K: [130  58 188 122 124 113 126 141 130 121 125 203  98 200 122  59 165 127
 122]
R: [128 128 112 125 116 122 126 124 130 127 116 109  87 113 129 125 146 128
 118]
N: [127 196  68 131 139 135 128 113 130 130 108  53 164 129 135 191 101 127
 135]
G: [130  91 137 121 138 120 127 128 127 125 110 176  89 176 132  94 195 130
 108]
where: [91] => G, 1
where: [196] => N, 1
where: [109] => R, 11
where: [137] => G, 2
where: [118] => R, 18
where: [138] => G, 4

X: [ 71 130  71 142 114 183 110  36 133 134]
A: [211  92 116 129 109  75 121 173 112 143]
L: [137 150 227 151 208 115 151 157  97  69]
where: [114] => X, 4
where: [116] => A, 2
where: [112] => A, 8
where: [134] => X, 9

gezan: [ 92  61 147 197 147  50 165 212 215 129]
vaked: [ 96 130  43 115 163 142 206 121 107 115]
Vuz: [192 159 157  58 169 115  86 183 191 186]
zaniz: [128  70 186 140 162  60 194 125 190 205]
nebef: [174 107 125  81 113 142  41  59 141 184]
nik: [ 96 175  43 115 163 142 206  43 107 115]
Mabek: [ 52 144  70 202 212 114 152 183 140 118]
dile: [173  42 160 141 101  81 139 170  51 191]
gat: [215 166 200 195 203 177 170 146  91 156]
vatub: [191  75 209 121 193 166  61  51 199 113]
Vadin: [101 189 161  89 213 204  99 161 178  41]
where: [174] => nebef, 0
where: [42] => dile, 1
where: [169] => Vuz, 4

B: [129 106  95 105  88 145 187]
F: [140 106 128 125 102 165 205]
Y: [122 106 133 114 124 182 220]
S: [198 106  87 137  93 132 164]
V: [156 106 104 137 121 148 139]
where: [122] => Y, 0
where: [129] => B, 0
where: [140] => F, 0

voti: [134 118  98 127 148 139 112 119 115 120 146 115 131 131 110 126 102 143
 112 126 117 130  98]
tur: [141 117 122 115 157 144 116 140 129 138 133 155 115 117 113 141 111 131
 146 150 122 115 125]
vopev: [135 118 125 133 147 122 115 126 135 136 141 120 147 140 134 143 124 140
 109 126 133 136 100]
ludu: [141 116 122 115 157 113 116 140 129 138 133 155 115 117 113 141 111 137
 146 150 122 115 125]
zurin: [134 130  98 127 148 139 112 119 115 120 146 115 131 131 110 126 102 154
 131 162 137 133 111]
find: [134 130  98 127 148 139 112 119 115 120 146 115 131 131 110 126 102 154
 131 162 137 133 111] => zurin
find: [141 116 122 115 157 113 116 140 129 138 133 155 115 117 113 141 111 137
 146 150 122 115 125] => ludu
find: [141 117 122 115 157 144 116 140 129 138 133 155 115 117 113 141 111 131
 146 150 122 115 125] => tur
where: [109] => vopev, 18
where: [124] => vopev, 16

sosi: [158 109 104 118  81 127 130 145 106 110 110 110 153 101 152 145 108 134
 118]
Kivu: [143 122 106 129 121 142 135 123 156 124 190 171 113 135 175 160 139 108
 171]
buna: [168 145 122 127 134 127 121 132 128 138 151 177 188 131 132  98 118 126
  85]
kamu: [168 145 122 127 134 127 121 148 128 111 151 177 188 131 132  98 118 126
  85]
where: [139] => Kivu, 16
find: [168 145 122 127 134 127 121 148 128 111 151 177 188 131 132  98 118 126
  85] => kamu

